Each row has a name. Each question is about the rows just above it. Places in a row count from 0.

-3,-8,76,-19,-57,13,1,4,2,-13,-19,-17,1,39,14,67 : D
5,-13,50,-19,-51,88,-3,7,11,-2,-24,-15,3,34,9,63 : R
-10,18,44,-61,-64,70,39,-11,43,5,-57,32,41,7,-1,57 : M
How many times does D hold 13?
1
Where does -11,18,44,-61,-64,70,39,-11,43,5,-57,32,41,7,-1,57 differ from M, and what was there?
0, -10
Where does -9,18,44,-61,-64,70,39,-11,43,5,-57,32,41,7,-1,57 differ from M, and what was there?
0, -10

42,52,4,20 = U
7,66,32,3 = W
48,-28,-33,23 = B
3,3,3,3 = N
60,-30,-44,28 = E
52,-45,-44,32 = C
60,-21,-40,30 = T
-20,92,58,-19 = Q
One entry of T was changed: 60,-21,-40,29. Where, and from what?
3, 30
Where does 48,-28,-34,23 differ from B, and what was there?
2, -33
Changed C: 52,-45,-45,32. Place and old value:
2, -44
Where does 60,-22,-40,30 differ from T, and what was there?
1, -21
Count of 3 in N:
4

24,17,6,63,35,46,-6,69,-27,-35,3,52,-5,22,-28,38,-22,-90,-21,14,12,15,-67,-3,-21 = neto
24,3,6,63,35,46,-6,69,-27,-35,3,52,-5,22,-28,38,-22,-90,-21,14,-25,24,-34,-15,-37 = kef
24,-25,-10,55,26,18,1,51,-7,-57,-20,52,17,6,-26,41,-51,-68,17,18,-8,17,17,32,16 = vamul
24,3,6,63,35,46,-6,69,-27,-35,3,52,-5,22,-28,38,-22,-90,-53,18,2,16,-82,-21,-38 = por
Times 22 occurs in kef:
1
One entry of neto was changed: 24,17,6,63,35,46,-6,69,-27,-35,3,52,-5,22,-28,38,-22,-89,-21,14,12,15,-67,-3,-21. Where, and from what?
17, -90
How many times does vamul hold 18?
2
One entry of vamul was changed: 24,-25,-10,55,25,18,1,51,-7,-57,-20,52,17,6,-26,41,-51,-68,17,18,-8,17,17,32,16. Where, and from what?
4, 26
Changed vamul: 24,-25,-10,55,26,18,1,50,-7,-57,-20,52,17,6,-26,41,-51,-68,17,18,-8,17,17,32,16. Place and old value:
7, 51

3,8,15,2,6,6,-13,16,27,-8 = zepuz
-43,-47,41,-11,55,-38,14,-4,-31,-3 = sitin
62,45,15,-29,-18,77,-12,12,-26,-11 = Fadal
54,28,-1,-8,-36,53,-14,-11,17,-4 = tosad
-9,-6,-11,3,-17,-4,14,9,-12,12 = fazev
-9,7,-11,3,-17,1,14,9,-12,12 = sez
25,11,10,4,8,2,4,5,-15,10 = Lila
-9,7,-11,3,-17,-4,14,9,-12,0 = Simab
54,28,-1,-8,-36,53,-14,-8,17,-4 = Fodor
-19,-8,-13,-2,-24,-10,12,16,1,-4 = ser
0,1,-13,0,0,-13,-4,7,-3,-6 = Nes
-12,10,1,5,-3,0,-2,-1,-14,-21 = suten
Changed zepuz: 3,7,15,2,6,6,-13,16,27,-8. Place and old value:
1, 8
Where does -19,-8,-13,-2,-24,-10,12,15,1,-4 differ from ser, and what was there?
7, 16
Count of 0 in Nes:
3
One entry of Nes was changed: 0,1,-13,0,0,-13,-4,7,-3,-5. Where, and from what?
9, -6
Changed Simab: -9,7,-11,3,-17,-3,14,9,-12,0. Place and old value:
5, -4
One entry of suten was changed: -12,11,1,5,-3,0,-2,-1,-14,-21. Where, and from what?
1, 10

-16,-49,17,-37,-25,-50,15,27,-40,-23,16,-31,-34,-11,1,-1 = foto
2,3,3,-47,-47,3,1,15,-47,-39,21,-47,-47,-35,-38,7 = Tovo
2,-5,-1,10,2,-6,-2,8,0,-4,10,1,-3,5,10,2 = malo
-20,-43,-4,2,-16,-38,-7,-8,-35,-5,-6,-26,-18,-13,-20,-4 = nor
Where does 2,3,3,-47,-47,3,1,15,-47,-39,21,-47,-47,-35,-38,8 differ from Tovo, and what was there?
15, 7
Times 1 occurs in malo:
1
One entry of malo was changed: 2,-5,-1,10,2,-6,-2,7,0,-4,10,1,-3,5,10,2. Where, and from what?
7, 8
Times 3 occurs in Tovo:
3

-3,-16,33,1,-5,22,21,-14,-28,-3,3,-13,5,-3,39,9,-3,18,8,-39,-2,12,-16,2,28,-51,28,13,-5,-10,-1,21,-9,41,-23,10,6,3,-52,-22,-17,-10,3,-28,16,9,-39,-20,-9,-18,-31,-7,14,1,46,2,31,-21,3,2,-28,3,-46,-1  rel
45,7,60,-2,45,-27,51,-7,-6,-22,-5,8,-6,11,-16,7,28,-20,-36,-13,35,-47,16,-2,-28,-51,9,26,23,15,26,27,-2,67,-17,11,51,3,-52,-18,8,28,-36,-69,57,32,32,-18,-16,8,10,-23,-32,45,46,-11,-2,-18,-15,-4,-13,23,12,1  kurav
-19,-12,5,-3,-24,-15,-1,13,-40,-29,-6,18,8,1,2,-17,-26,22,-31,-47,21,13,-4,0,-23,-51,-10,26,3,17,-16,-2,-11,39,-37,-10,-8,3,-52,32,-12,19,-11,5,4,-11,-6,-14,4,39,-4,-22,10,-11,46,19,-17,11,5,-10,8,24,-5,-10  gibu
0,6,3,0,-17,31,3,18,-19,19,34,-36,-15,2,16,-31,9,-14,35,-6,-21,31,-17,-6,-26,-51,6,17,-34,1,-60,-11,-22,10,-36,31,17,3,-52,10,-35,-3,-24,-1,38,-1,32,-24,8,-45,-29,-14,0,2,46,-7,5,-20,49,-20,-9,-33,-9,-4  Pazu
15,14,19,-1,-2,4,-37,-15,15,-5,4,41,-2,1,-9,-17,6,-18,-18,23,-3,33,5,-11,-17,-51,-5,-7,21,57,22,-22,-8,17,-24,-28,23,3,-52,0,-18,-22,25,-20,23,8,8,28,-6,-16,-24,11,-23,-34,46,17,38,-30,41,2,-13,0,-13,-53  sos
-47,-16,13,-4,-3,53,46,4,-12,67,3,-25,22,1,46,1,23,-42,-28,5,-9,-14,16,-10,17,-51,-3,46,9,-11,-28,2,-4,-7,3,29,7,3,-52,13,-11,-34,32,-22,-33,-2,22,-30,5,-29,-18,32,46,-12,46,28,12,18,38,-2,0,-17,-2,-11  Lino
3,20,-15,15,5,-29,-20,-34,-17,-17,-3,-9,-9,-5,34,3,0,4,3,22,-1,-17,1,-7,0,-51,-7,14,-32,-29,-9,-5,-20,-38,-13,12,33,3,-52,-17,-22,-1,-8,-9,-13,-6,-29,0,3,22,-22,20,-31,19,46,-6,-1,-5,-7,8,-23,-15,8,-27  Zemir
2,-26,-28,4,48,-7,-22,2,-21,3,28,-30,-16,-20,-24,-3,-18,-26,-8,-8,3,-5,-28,20,-31,-51,-33,0,60,28,-19,-25,-3,-15,18,20,21,3,-52,-31,0,8,-38,6,-31,19,4,-17,3,12,-28,-13,-30,42,46,-22,7,-3,3,13,-7,4,32,-39  rudot
-16,21,29,-15,-32,-46,10,-10,10,48,-26,-48,-1,-11,66,2,16,66,66,15,-25,6,19,-17,16,-51,-32,-25,-4,21,-8,5,-30,22,-4,-4,3,3,-52,-21,-12,16,-4,21,8,-28,-17,-8,3,-21,10,2,-14,13,46,47,-2,24,43,-10,22,18,31,1  Guna
-12,-6,-10,-2,10,-1,1,-14,0,6,-4,7,42,-1,22,20,6,-6,-15,24,2,-11,27,-12,-18,-51,-2,7,-15,-19,-41,-36,-38,7,-12,-5,22,3,-52,9,2,3,1,4,-62,12,-1,-23,-2,30,44,1,-26,15,46,-19,-5,13,6,-5,-5,-11,-26,5  Geka
-17,-12,16,9,42,11,-7,-4,-7,-10,-27,-10,4,3,-3,-31,-12,-1,0,-63,10,43,10,-17,-12,-51,-15,-40,5,15,-16,7,-19,-11,-11,-6,-17,3,-52,9,3,12,-2,18,13,-13,-12,-17,5,1,-29,21,-16,-12,46,28,-12,-23,30,-1,-3,42,-11,-4  rebu
Times 46 occurs in Lino:
5
Count of 66 in Guna:
3
Count of -9 in Zemir:
4

6,13,-11,10,50,0,-16,-6,5,-23,-8,-40,-55,23,40,-38,-2,42,-1,11,7,8,-20,8,-34,-11,-20,-30,34,-31,32,13,-1,-17,-57 = gopul
21,-5,-23,7,-12,0,-10,39,-21,63,31,-1,2,-66,-21,34,32,-45,11,10,-14,2,-19,22,45,-8,-25,22,5,-25,14,10,14,24,4 = miti
25,14,-34,-6,18,-11,-23,-63,9,-12,34,-17,30,-33,37,-16,-13,40,39,-53,33,-2,7,-17,13,-33,-9,8,0,-17,38,9,20,8,-63 = vav
6,13,-11,10,50,0,-16,-6,5,-23,-26,-40,-55,23,40,-38,-2,42,-1,11,7,8,-20,8,-34,-11,-20,-30,34,-31,51,13,-1,-17,-57 = lukov
One entry of lukov was changed: 6,13,-11,10,50,0,-16,-6,5,-23,-26,-40,-55,23,40,-38,-3,42,-1,11,7,8,-20,8,-34,-11,-20,-30,34,-31,51,13,-1,-17,-57. Where, and from what?
16, -2
Count of 18 in vav:
1
Where does 6,13,-11,9,50,0,-16,-6,5,-23,-26,-40,-55,23,40,-38,-2,42,-1,11,7,8,-20,8,-34,-11,-20,-30,34,-31,51,13,-1,-17,-57 differ from lukov, and what was there?
3, 10
Where does 25,14,-34,-6,18,-11,-23,-63,9,-12,34,-17,30,-33,37,-16,-13,40,39,-53,33,-2,7,-17,12,-33,-9,8,0,-17,38,9,20,8,-63 differ from vav, and what was there?
24, 13

-8,-15,-27,-15,-15,1 : Kun
3,-64,-43,-6,-22,-4 : vafot
-2,-21,-18,-32,14,18 : vute
-5,-31,-18,-9,-28,-2 : vovel
7,-74,-29,-31,15,17 : davuf
-14,-37,-36,-9,-14,-37 : notav
-4,2,-25,-39,-1,-36 : Pivat
3,-25,-25,-27,12,4 : Posi
-8,-15,-27,-15,-15,-4 : Zeva
-2,3,3,-2,3,7 : kad
Count of -18 in vovel:
1
How many times does kad hold -2?
2
How many times does kad hold 3?
3
One entry of Zeva was changed: -8,-15,-27,-15,-15,-5. Where, and from what?
5, -4
Count of -37 in notav:
2
Times -27 occurs in Posi:
1

-29,-67,3,-28,-7,-7,-30,-29,-68 = tozat
12,-7,6,1,27,10,-14,-17,-31 = Nure
-6,-6,-22,-11,-5,1,-9,-26,36 = sofad
Where does -29,-66,3,-28,-7,-7,-30,-29,-68 differ from tozat, and what was there?
1, -67
One entry of tozat was changed: -29,-67,3,-29,-7,-7,-30,-29,-68. Where, and from what?
3, -28
Count of -67 in tozat:
1
Changed Nure: 12,-7,6,1,27,10,-15,-17,-31. Place and old value:
6, -14
Count of -29 in tozat:
2

3,16,15,3,17,23,-22,2,18,18,-5,22,9,-3,23  guk
43,63,60,12,68,90,-85,9,73,70,-18,85,39,-14,-21  goda
29,41,39,8,44,58,-55,6,47,45,-12,55,25,-9,-14  zor
Times 21 occurs in guk:
0
Where does 29,41,39,8,44,58,-55,6,47,44,-12,55,25,-9,-14 differ from zor, and what was there?
9, 45
Where does 3,16,15,3,17,23,-22,1,18,18,-5,22,9,-3,23 differ from guk, and what was there?
7, 2
One entry of goda was changed: 43,63,60,12,68,90,-85,9,73,70,-17,85,39,-14,-21. Where, and from what?
10, -18
Changed goda: 43,63,60,12,68,90,-85,9,73,69,-18,85,39,-14,-21. Place and old value:
9, 70

42,-1,-1,-1 : pulo
16,-78,18,-54 : bipef
69,-40,-40,-42 : moton
-80,47,-37,-74 : Vumep
-35,-43,-13,-77 : pizu
-27,-48,-13,-65 : Rava
Changed Vumep: -80,47,-37,-73. Place and old value:
3, -74
How many times does moton hold -41?
0
Times 42 occurs in pulo:
1
Count of -40 in moton:
2
Where does -27,-48,-14,-65 differ from Rava, and what was there?
2, -13
Count of -1 in pulo:
3

51,19,-47,10,-8,26,-33,35,-29 : bapa
65,22,-53,12,-11,19,-31,44,-35 : Zuraf
39,18,25,7,-8,25,-29,28,-28 : bosak
28,14,-26,4,-2,36,-36,19,-10 : nas
41,18,-45,8,-8,25,-30,29,-29 : lur
65,22,-53,12,-11,19,-28,18,-23 : lif
-67,-6,19,-19,10,28,-2,-46,21 : ruf
-52,-10,59,-22,13,-4,19,-43,35 : zap
Count of 18 in bosak:
1
Where does 51,19,-47,10,-8,26,-34,35,-29 differ from bapa, and what was there?
6, -33
One entry of lif was changed: 65,22,-53,12,-10,19,-28,18,-23. Where, and from what?
4, -11

62,60,-68,61,-49 : zasib
82,74,-78,68,-56 : narum
44,37,-62,52,-17 : luri
14,11,-16,11,0 : vos
50,44,-70,60,-28 : Duru
59,53,-68,62,-27 : tofi
One entry of narum was changed: 81,74,-78,68,-56. Where, and from what?
0, 82
Changed Duru: 50,45,-70,60,-28. Place and old value:
1, 44

68,68,-19,71,71,76,28,68 -> Vad
27,16,25,-76,-82,-89,-35,-83 -> mukil
-30,-30,77,77,77,77,77,67 -> dus
-31,-14,-19,71,88,72,28,-60 -> renat
Changed renat: -31,-14,-19,71,88,72,28,-61. Place and old value:
7, -60
How many times does dus hold 77?
5
Count of -30 in dus:
2
How many times does Vad hold 68?
3

15,1,17,-15,22,4,14,-38,-2,0,31,35,-31,-4,15,1,33,-2,22,5 = Pesi
2,7,45,-2,-1,0,-27,-6,-7,-3,-31,-26,0,-18,-21,0,21,-11,10,-5 = bebis
-32,17,-7,-1,-8,-4,-41,-21,-4,9,-8,-29,2,-1,-12,-8,-1,-28,23,9 = Kinad
2,-6,32,44,-6,26,32,7,44,-24,44,32,-13,-18,-6,14,-6,1,24,0 = rur
25,-2,27,22,-24,-17,14,6,-35,-15,-24,9,3,-24,-14,8,-10,28,-21,-15 = gabaz
18,-47,21,-43,-17,28,-32,-2,39,-21,89,38,-15,-14,-13,-5,-7,33,-30,7 = lopa
-6,-10,-5,-3,-6,-16,-26,8,-3,3,-10,-5,-3,-3,6,6,-6,-7,0,15 = vov
25,-2,27,22,14,-17,14,6,-35,1,-7,9,3,-24,-6,8,-10,28,-21,-1 = Pufo
22,-22,-3,-20,-16,-21,-12,12,24,6,0,-7,-16,21,4,0,-14,-2,-23,7 = gamid
Times 44 occurs in rur:
3
Times -14 occurs in gabaz:
1
Changed vov: -6,-10,-5,-3,-6,-16,-26,8,-2,3,-10,-5,-3,-3,6,6,-6,-7,0,15. Place and old value:
8, -3
How many times does rur hold 32?
3
Times -4 occurs in vov:
0
Count of -1 in Kinad:
3

-28,13,47,35,49 -> pone
18,-14,23,6,-18 -> fera
1,-9,-2,8,34 -> Bafab
0,4,2,10,15 -> Dos
-17,-17,-17,-17,42 -> Luvo
-7,-20,0,34,-16 -> Sunek
-1,9,-20,0,-35 -> Pef
Count of -17 in Luvo:
4
Times -9 occurs in Bafab:
1
Changed Pef: -1,9,-20,-1,-35. Place and old value:
3, 0
Count of 47 in pone:
1
Changed pone: -28,13,47,35,50. Place and old value:
4, 49
Where does 1,-10,-2,8,34 differ from Bafab, and what was there?
1, -9
Where does -6,-20,0,34,-16 differ from Sunek, and what was there?
0, -7

46,-6,-19,4,-41,-15,34,-38,9,4,-22,14,-28,-9,-22 = devog
49,-8,-21,6,-39,-10,32,-44,2,-2,-12,11,-30,-13,-23 = difid
-39,-11,14,17,-38,-11,-38,-38,26,17,-41,25,-26,-8,-10 = Samo
49,-8,-21,6,-39,-10,17,-41,9,4,-22,14,-29,-9,-21 = dete
49,-8,-21,6,-39,-10,32,-41,9,4,-22,14,-29,-9,-21 = vori
46,-7,-10,13,-44,-12,15,-37,2,-2,-12,11,-30,-10,-12 = giz
Count of -38 in Samo:
3
Times -39 occurs in vori:
1
Changed vori: 49,-8,-21,6,-39,-10,32,-41,9,4,-22,14,-30,-9,-21. Place and old value:
12, -29
Changed devog: 46,-6,-19,4,-41,-15,34,-37,9,4,-22,14,-28,-9,-22. Place and old value:
7, -38
Times 13 occurs in giz:
1
Changed dete: 49,-9,-21,6,-39,-10,17,-41,9,4,-22,14,-29,-9,-21. Place and old value:
1, -8

5,-7,12,-15,-9,5,-9,-18,-16,-4,7,2,-25,-20,4,-13,-7,0,-4,2,-20,16,10,3,15,-9,8,-10,-4,-9,-5,-9,1,30,7,4,-18,1,-1,11,2,-6,17,17,17,-2,-9,7,0,8,-30,-4,3,-1,-8,3,-11  zime
2,-8,21,-17,-7,6,-49,1,-15,-5,2,8,-65,-29,3,-3,14,8,-9,-8,59,16,-11,3,16,-2,25,-17,-4,-12,-6,-24,1,3,3,4,-89,16,0,11,-9,-6,41,17,17,12,-27,-4,-7,7,-55,-4,8,-1,51,4,-13  bubo
5,-7,8,-16,1,5,-37,11,-16,-5,9,7,-29,-27,3,-7,8,-6,-5,5,13,16,14,14,16,-21,7,-11,-3,1,-2,-23,1,19,5,4,-84,-4,0,10,0,-6,17,19,17,0,20,10,-4,7,-26,-3,3,2,-6,3,-12  kes
4,-7,5,-17,-10,5,-24,-41,-14,-4,3,-2,-15,9,3,-14,15,7,-6,-3,31,16,-28,18,16,-6,6,-16,2,-4,-4,8,-2,-6,2,4,-38,7,-2,10,-5,-6,-5,17,17,1,7,0,-11,7,-27,-5,4,4,-28,3,-9  lativ
6,-7,5,-16,-10,5,3,2,-16,-4,5,1,15,-2,4,-15,-9,-6,-3,1,-20,16,-4,10,16,-4,6,5,-1,-6,-2,3,0,1,-2,5,21,-4,-1,1,3,-6,1,19,17,-4,17,-6,-3,8,-3,-4,2,1,-31,3,5  dimek
5,-7,10,-16,-10,5,-8,-12,-16,-5,10,3,-1,-13,4,-14,-3,0,-4,3,-10,16,-1,5,15,-3,8,-8,-3,-11,-4,-12,1,17,-2,4,-19,1,-1,11,0,-6,12,18,17,-3,-21,-1,-2,8,-26,-4,4,0,-4,3,-11  bog
2,-7,17,-17,-10,7,-2,-7,-16,-4,7,2,-64,-20,5,-13,-11,0,-5,19,-2,16,7,16,16,-6,9,-3,-1,-12,-2,-11,0,17,6,5,-30,8,-1,11,-6,-6,31,19,17,-4,40,1,3,8,6,-4,2,4,-38,3,-9  dizuk
3,-7,5,-17,-11,7,-49,-45,-13,-4,1,-3,5,33,3,-13,22,16,-9,-8,44,16,-31,30,15,-21,6,-17,4,-1,-5,33,-2,-7,4,4,-35,16,-2,10,-9,-7,-6,17,18,1,20,-3,-11,7,-53,-5,2,6,-40,3,-3  nipal
5,-7,9,-17,-9,5,-8,4,-16,-5,10,3,-5,-14,4,-14,-3,-3,-4,-1,-2,16,-5,8,16,-4,7,-9,-2,-10,-3,-4,0,2,-1,5,-19,0,0,11,1,-6,12,19,17,-3,-10,-6,-4,8,-18,-4,3,0,-13,3,-12  tetiv
Where does 5,-7,10,-16,-10,5,-8,-12,-16,-5,10,3,-1,-13,5,-14,-3,0,-4,3,-10,16,-1,5,15,-3,8,-8,-3,-11,-4,-12,1,17,-2,4,-19,1,-1,11,0,-6,12,18,17,-3,-21,-1,-2,8,-26,-4,4,0,-4,3,-11 differ from bog, and what was there?
14, 4
Changed nipal: 3,-7,5,-17,-11,7,-49,-45,-13,-4,1,-3,5,34,3,-13,22,16,-9,-8,44,16,-31,30,15,-21,6,-17,4,-1,-5,33,-2,-7,4,4,-35,16,-2,10,-9,-7,-6,17,18,1,20,-3,-11,7,-53,-5,2,6,-40,3,-3. Place and old value:
13, 33
How many times does dimek hold 6?
2

-31,22,-23,45,37,26 = Fiva
-13,-5,-4,21,-12,13 = Zagut
-4,-5,-27,-5,-24,-7 = Ruzup
58,-45,32,-89,-79,-53 = paga
-17,13,-11,24,13,16 = sar
-34,17,-49,36,10,18 = mukor
-13,20,-13,21,20,-13 = Kub
-14,-12,2,28,36,20 = Nupo
46,-33,34,-65,-53,-37 = Fosu
Where does -34,17,-49,36,10,19 differ from mukor, and what was there?
5, 18
One entry of Fiva was changed: -32,22,-23,45,37,26. Where, and from what?
0, -31
Times -13 occurs in Kub:
3
How many times does sar hold -11?
1
How many times does sar hold 13?
2

